Named turns come first, each shown by rows before and after it. Which turns, in which order, take the first row of each pair that follows to the second? Write the first one first, as in the answered first pair.
rilis (before => after):
-1.769 -0.303 1.772 0.863 0.439 1.059 -0.445 0.581 -0.558 -0.142 1.444 1.296 0.407 1.595 -0.877 1.606 1.829 0.835 -1.068 0.387 -0.051 1.130 -0.292 0.216 -0.995 -0.576 0.969 -1.666 2.034 -0.150 1.602 => -0.591 -1.457 2.097 -0.055 0.932 1.600 -1.390 -0.606 -2.090 0.069 0.798 1.578 -1.118 0.851 -1.551 -0.095 0.871 -0.153 0.198 0.347 -0.240 -0.069 -1.091 -1.273 -2.786 -0.117 -0.005 0.378 0.733 -0.164 1.263
0.012 0.478 0.203 1.518 0.242 -1.588 1.167 1.612 0.092 -0.563 1.704 -2.197 1.782 0.756 1.029 0.678 0.632 -0.150 0.454 1.600 1.116 0.591 1.762 -0.060 2.456 -1.357 1.909 -1.862 1.817 -0.750 -0.880 => 1.508 -1.218 0.487 1.179 1.408 -1.285 -0.178 -1.456 -1.920 -0.220 2.172 -0.936 -0.111 1.087 -0.342 -0.008 -0.249 -1.316 1.447 2.023 0.707 -0.336 1.863 -1.294 0.302 -0.516 1.493 0.348 1.970 -2.086 -1.770
0.174 -2.953 1.159 -3.009 1.621 0.610 0.203 1.377 -5.360 1.664 -0.731 -1.878 -5.145 2.769 3.662 0.832 -2.680 2.127 -0.537 -1.472 -1.445 -4.375 2.325 -2.217 -0.205 1.019 -1.970 1.461 -1.156 -0.024 -1.047 => -1.567 -0.368 0.578 -2.712 0.308 0.054 1.196 4.935 -2.600 2.071 -1.562 -3.952 -3.305 2.136 4.854 1.204 -2.601 3.850 -2.034 -1.919 -0.937 -3.254 2.579 -0.563 2.704 0.822 -1.600 -1.402 -1.322 1.182 -0.443
3.828 1.456 -2.590 -1.751 1.306 -1.422 2.471 0.800 0.919 -0.901 -1.481 -0.208 -0.596 -1.279 -0.248 -2.202 -0.742 -2.608 0.132 -1.603 2.520 -2.389 0.529 0.503 -0.786 0.159 -2.572 0.197 -1.344 2.201 -3.316 => 2.479 2.586 -2.987 -0.143 0.920 -2.336 3.144 2.538 2.590 -1.082 -0.670 -0.650 1.448 -0.702 0.289 -0.016 0.505 -2.148 -0.916 -1.287 2.847 -0.691 1.423 2.436 1.353 -0.761 -1.131 -1.834 -0.084 2.283 -2.649
rutat (before => after):
2.533 -1.378 -0.044 -1.596 2.091 1.493 -2.331 -1.238 0.490 -0.280 -0.249 -3.842 -0.581 1.140 -0.456 -0.883 -0.952 1.375 -0.482 -0.484 1.699 1.344 1.660 1.144 1.641 1.384 1.812 -0.887 -2.235 -1.521 -1.426 => 2.243 -1.950 0.185 -2.473 0.880 2.309 -3.131 -1.639 1.186 -1.027 -0.726 -2.715 -1.254 0.914 -1.700 -1.103 -0.786 2.634 -0.809 -1.446 0.708 0.826 0.196 0.942 0.192 1.332 -0.153 -1.263 -3.053 -0.590 -0.017
-1.951 -0.927 0.357 0.378 -2.273 0.272 -0.155 -1.030 1.979 -0.907 -1.485 2.608 0.015 -0.066 -1.306 1.245 3.745 2.717 -0.685 -2.386 -2.034 0.189 -3.662 0.082 -1.621 0.656 -2.780 -2.638 0.180 1.490 4.305 => -0.079 2.026 -0.186 3.797 0.072 -3.032 2.179 0.166 -0.958 0.477 -0.103 -2.224 1.886 0.460 3.504 2.688 2.449 -0.786 -0.939 1.171 1.306 1.344 1.554 0.547 3.823 -0.010 3.478 -1.430 2.154 -0.677 -1.662
0.410 -1.862 0.407 -0.647 0.853 0.261 -1.193 -1.630 -0.030 -1.203 1.866 0.891 -1.640 1.288 -0.511 -0.868 -0.067 0.031 0.418 0.356 1.394 1.427 0.109 -0.037 -1.226 -1.593 -0.120 -0.385 0.890 -1.226 0.407 => -0.980 -1.045 0.544 -0.532 0.113 -0.019 -0.975 -0.208 1.552 -1.771 1.901 0.806 -0.279 1.131 -0.489 -0.136 0.741 0.589 -0.622 0.647 1.531 2.463 -0.159 0.917 0.108 -2.400 0.266 -1.879 1.539 -1.181 0.964
zim (before => after):
-0.802 -0.456 -1.151 2.706 1.346 -2.297 -1.101 0.553 -0.912 -1.391 0.063 3.080 2.933 -0.062 0.926 -0.366 2.803 -0.966 0.472 0.776 0.876 0.993 -0.491 -2.178 -1.783 -0.826 -1.701 2.992 -1.789 0.634 -0.472 => -1.818 0.944 -1.344 2.685 0.807 -2.049 -0.593 2.014 0.481 -1.047 -0.440 2.559 3.767 0.001 1.734 -0.133 3.135 0.144 -0.345 0.473 0.722 1.461 -0.347 -0.962 -0.034 -0.888 -1.708 1.730 -1.437 1.468 -0.260
3.596 1.250 -0.091 -1.810 1.284 -0.132 0.454 0.088 -1.412 3.046 -1.862 -3.734 -0.775 -2.087 2.947 -2.326 -2.658 -0.699 0.481 -1.198 -0.205 -2.476 -1.188 -2.744 1.092 0.430 0.004 2.400 -2.486 -0.345 -2.745 => -0.639 -3.331 0.276 -0.981 1.046 1.347 -1.840 -3.719 1.134 0.225 2.167 2.283 -0.590 1.205 -3.059 1.794 0.503 1.828 0.960 -0.835 -3.477 0.807 -3.411 -1.183 -3.730 -1.235 -1.370 0.079 1.993 -1.219 1.755
-0.791 1.002 0.573 -1.429 -1.273 0.708 -0.311 -1.407 0.596 0.515 -0.352 -0.568 -2.041 0.366 -0.006 -0.941 -1.814 -1.402 -0.459 0.692 -0.282 -0.604 -0.990 -0.275 -0.417 -0.858 -0.235 0.879 -0.746 0.972 0.629 => -1.396 0.826 0.320 -0.978 -1.770 0.573 -0.317 -1.499 1.354 -0.095 -0.284 0.064 -1.652 0.283 -0.259 -0.627 -1.160 -0.866 -0.636 0.940 -0.707 -0.011 -1.535 0.059 -0.989 -1.335 -0.151 -0.167 -0.148 0.944 1.187
0.107 -2.555 0.302 -0.148 1.042 1.136 0.602 -2.323 -3.008 -0.860 0.525 3.016 -0.403 0.812 -1.033 0.723 -1.031 -1.130 0.111 -0.026 0.791 -0.527 -0.431 -2.109 -2.196 -0.394 1.882 0.672 0.051 -1.927 0.138 => -2.055 0.653 -0.160 0.838 -0.944 0.380 2.402 2.096 0.806 -0.614 -0.817 1.329 2.278 0.138 0.866 2.055 -0.142 0.916 -2.232 -1.282 0.933 0.938 -0.569 0.720 1.258 -0.432 1.732 -3.308 0.162 -0.179 2.229
Ziral (before => after):
-1.252 3.548 -1.208 0.718 0.854 -0.176 1.426 3.505 0.121 -0.365 -0.877 -4.676 2.185 -1.865 2.832 -0.739 1.254 1.749 -1.318 -0.382 2.332 1.740 -0.170 0.330 1.437 0.188 0.377 -3.185 -0.154 1.124 1.020 => -3.215 -0.332 -0.474 1.270 1.556 0.777 -0.573 -0.398 0.328 -2.443 2.384 -0.471 1.633 0.995 -0.634 2.228 3.118 1.885 -0.279 0.826 0.335 3.291 -0.906 0.102 -2.209 -0.633 0.844 -3.155 3.483 -0.109 2.400
-0.470 0.258 -0.452 1.616 1.432 -0.092 0.595 1.381 -1.346 1.344 1.716 -1.654 1.034 -0.678 1.109 -0.568 0.069 -2.307 -2.084 2.108 1.583 0.865 1.629 -1.829 2.111 -0.198 4.381 0.585 2.607 -0.508 -3.472 => -1.034 -2.748 -0.141 1.036 2.155 0.509 -0.872 -1.019 -2.151 0.210 2.449 0.681 -0.324 0.471 -1.353 -0.880 0.457 -2.357 -0.836 2.318 0.122 0.704 0.654 -2.825 -1.327 0.121 3.256 1.207 3.171 -1.440 -2.649
-0.662 0.413 0.132 -0.361 -0.391 -0.263 -0.242 0.778 2.254 0.087 0.546 0.663 -0.104 0.448 0.041 0.670 0.444 0.086 0.858 0.215 -0.684 1.170 0.513 1.175 1.406 0.523 0.075 -1.873 0.249 0.301 1.247 => -0.133 -0.953 0.515 -1.307 -0.109 0.511 -0.464 -0.439 1.234 -0.332 0.639 1.366 -0.886 0.736 -0.887 -0.062 -0.060 -0.146 1.382 0.355 -1.149 0.793 -0.372 0.274 -0.414 0.577 -1.201 -1.120 -0.152 0.196 1.767
-2.269 0.170 0.956 1.041 1.029 -2.808 0.089 0.055 -0.654 3.364 0.067 -1.367 2.008 -0.066 -0.363 -0.200 0.671 -1.967 0.969 -0.205 -0.756 1.374 2.191 0.457 -1.037 -1.954 0.936 -1.137 2.868 -1.477 -0.544 => -0.980 -1.406 1.534 -0.088 1.639 -2.022 -0.808 -1.534 -1.620 3.390 -0.177 0.440 0.922 -0.543 -1.398 -0.954 0.167 -1.866 1.946 -0.623 -1.230 0.126 0.735 -0.275 -3.026 -1.662 -0.313 -0.045 2.453 -1.583 -0.301

Each pair is 2 to 3 turns apart.
-2.785 1.489 0.380 4.133 2.256 -1.408 -2.275 3.327 2.281 1.373 0.602 -0.595 2.026 4.559 2.683 -0.043 3.224 -0.757 -0.902 1.700 -0.146 1.812 -1.206 1.119 4.261 -1.381 4.119 -5.023 0.708 -1.081 1.653 => 1.370 -1.457 1.389 2.809 4.803 -0.768 -3.597 -1.833 -4.548 2.203 0.958 0.259 -1.224 4.443 2.373 -3.349 0.749 -4.089 2.066 3.026 0.551 -1.270 -0.538 -2.798 0.535 -0.130 3.921 1.021 -0.670 -3.271 -1.995 -> zim Ziral Ziral
0.154 -3.493 0.826 -0.584 1.218 1.513 -2.219 -3.240 -1.741 -1.731 1.008 2.445 -1.549 1.969 -2.426 1.393 -0.057 -0.267 1.363 -0.858 -2.146 -1.106 -1.279 -2.545 -3.977 -0.090 -0.811 0.972 1.489 -1.419 0.561 => 2.859 -0.943 0.489 -0.939 1.513 0.403 -0.690 -1.085 -3.553 0.330 -1.936 -1.517 -1.984 0.416 1.530 -1.927 -2.329 -1.638 0.772 -0.983 -0.229 -3.285 0.380 -3.510 -0.753 0.925 0.295 2.816 -1.336 -0.876 -2.721 -> zim zim
0.321 0.548 -0.373 -1.060 -0.144 -0.126 0.610 0.697 -2.240 1.533 -1.448 -1.116 -1.497 -1.805 -0.338 -1.846 -1.357 -1.204 0.869 -1.525 0.428 -1.408 -0.900 0.621 0.510 1.110 0.572 1.543 -1.519 0.700 -0.521 => -1.604 -0.320 -0.331 -0.930 -0.768 0.857 -0.265 0.187 -0.517 0.074 -0.672 1.115 -1.366 -1.555 -2.484 -0.768 -0.221 0.419 0.651 -2.294 -1.000 -0.186 -2.590 1.510 -1.272 0.812 -0.689 0.191 -0.550 0.874 1.771 -> zim rilis
-1.534 2.291 -0.692 1.171 -1.144 -1.319 1.184 6.483 4.459 -1.394 -3.077 -1.977 0.806 -4.307 3.268 1.361 0.645 2.610 0.746 -5.212 -0.951 0.424 -2.757 1.806 3.464 0.302 -2.666 -2.456 0.431 1.501 3.152 => -2.611 -2.478 -0.441 0.959 -0.386 -0.069 -1.572 1.508 3.951 -4.047 0.119 3.351 -0.713 -1.942 -2.363 3.382 2.163 2.701 1.858 -4.092 -2.813 1.589 -4.449 1.222 -2.292 -0.270 -3.962 -1.849 3.748 -0.380 5.323 -> zim zim
0.182 -2.764 1.704 -3.998 0.606 -0.223 0.109 -0.217 -1.473 -0.868 -1.530 1.640 -3.390 -1.010 -3.027 -2.189 -0.884 0.882 0.049 -0.387 -1.976 -2.006 -2.420 -1.254 -3.544 0.113 -2.308 0.384 -3.684 0.010 1.912 => 0.277 -3.663 1.568 -0.951 3.479 -2.123 0.874 -2.340 -3.545 -1.513 1.887 1.464 -2.385 1.449 -2.528 0.930 -0.427 -1.749 0.375 2.946 -0.577 -0.270 0.958 -1.354 -2.546 -1.034 2.159 0.606 0.139 -2.956 -1.299 -> zim rutat zim
0.830 -1.537 0.518 -0.957 -0.746 1.511 -0.651 1.597 1.192 3.306 -3.268 0.893 -1.865 -0.804 0.365 -3.411 -1.979 0.690 0.627 -0.455 -0.697 -2.800 -2.726 -1.953 -1.571 0.478 -4.202 2.620 -5.010 1.018 0.797 => 0.121 2.502 -0.194 1.395 -0.641 -0.841 1.798 5.101 2.389 3.887 -2.411 -2.508 0.905 -0.662 3.695 -1.080 -1.621 0.247 -1.244 0.772 1.266 -0.972 0.135 0.007 3.820 0.084 -0.098 -0.252 -3.739 0.750 -1.057 -> zim zim rutat
2.105 -1.718 -0.215 -1.298 -0.981 1.587 -1.485 -1.743 -0.517 0.238 -1.164 0.938 -1.429 -0.790 -1.574 -1.186 -0.888 0.411 0.270 -0.524 -0.648 -1.597 -1.425 -0.479 -2.060 1.120 -3.305 1.723 -2.047 0.073 1.464 => 1.665 0.869 -1.037 1.742 -0.045 -1.141 0.651 0.717 0.227 0.730 1.121 -2.165 1.545 0.754 1.831 2.138 -0.152 -0.416 -1.748 1.846 1.104 0.749 2.467 1.447 3.199 0.603 2.175 -0.188 0.729 -0.579 -1.771 -> rilis rutat rilis
-1.264 -1.381 0.175 -1.870 -1.037 0.705 -1.202 -1.448 1.288 -1.844 1.137 2.097 -0.350 1.488 -2.211 0.578 0.804 1.098 1.078 -0.284 -0.677 1.141 -1.757 0.050 -2.764 -1.186 -2.911 -1.237 0.093 0.782 2.973 => -1.315 2.137 -0.321 -1.251 -2.193 -0.426 1.314 2.744 2.709 -0.152 -0.735 -1.997 1.506 -0.170 1.550 0.566 0.174 1.033 -0.616 -0.701 1.124 0.939 -0.393 1.127 2.132 -1.285 -1.428 -2.489 -1.247 1.931 1.605 -> Ziral Ziral
2.975 -0.764 0.400 -1.054 0.646 -1.062 0.302 -2.282 -2.470 1.221 -0.325 -1.776 -1.164 0.143 1.112 -1.993 -0.850 -1.989 1.400 0.858 1.006 -1.561 1.012 -2.018 -0.404 0.814 -0.088 2.481 -1.128 -0.891 -2.383 => 0.193 -0.541 -0.013 1.547 0.676 -2.376 0.519 -1.172 0.159 -0.301 2.870 -0.426 1.334 2.498 0.476 2.151 1.581 -0.637 0.701 2.015 0.669 2.169 1.656 0.201 0.551 -0.633 2.127 -1.167 2.742 -1.611 -0.990 -> zim rutat
-1.371 -1.954 -2.106 2.335 1.551 -1.822 -0.850 -1.337 -0.201 1.055 3.225 -0.457 0.063 0.971 0.199 3.642 1.922 -1.425 -1.250 1.666 0.030 0.872 0.982 0.042 1.949 -2.717 3.198 -0.907 2.371 -1.473 -0.872 => -0.595 -4.078 -1.270 1.180 1.686 -0.595 -2.104 -3.587 -1.802 0.933 2.813 1.318 -1.420 0.989 -1.515 2.636 1.680 -2.009 0.158 1.511 -0.634 -0.033 0.478 -1.664 -0.876 -2.637 1.388 1.409 1.253 -1.882 -0.422 -> zim Ziral
